[[-0.99 -1.30 -1.15 -5.64  0.44]
 [-0.75 -0.53 -0.48  4.77 -1.37]
 [ 2.22  1.79  1.80 -3.55  0.31]]
->
[[-1.30 -1.15]
 [-0.53 -0.48]]

[[-0.49  4.04  5.10]
 [-5.19  1.91 -0.38]]
->
[[ 4.04  5.10]
 [ 1.91 -0.38]]

[[ 1.45  2.15 -3.65]
 [-0.03  0.98 -2.63]
 [ 0.62  1.21 -3.77]
 [ 1.43  1.74 -4.46]]
->
[[ 2.15 -3.65]
 [ 0.98 -2.63]]

[[ 3.93 -4.26 -1.44]
 [ 4.13  4.74 -1.95]
 [ 2.41 -4.39  4.84]]
->
[[-4.26 -1.44]
 [ 4.74 -1.95]]

[[-0.20  0.08  3.52]
 [ 4.31  3.31 -1.06]]
->
[[ 0.08  3.52]
 [ 3.31 -1.06]]

[[ 3.00  1.16 -2.36]
 [ 1.28 -0.24 -4.27]]
->
[[ 1.16 -2.36]
 [-0.24 -4.27]]
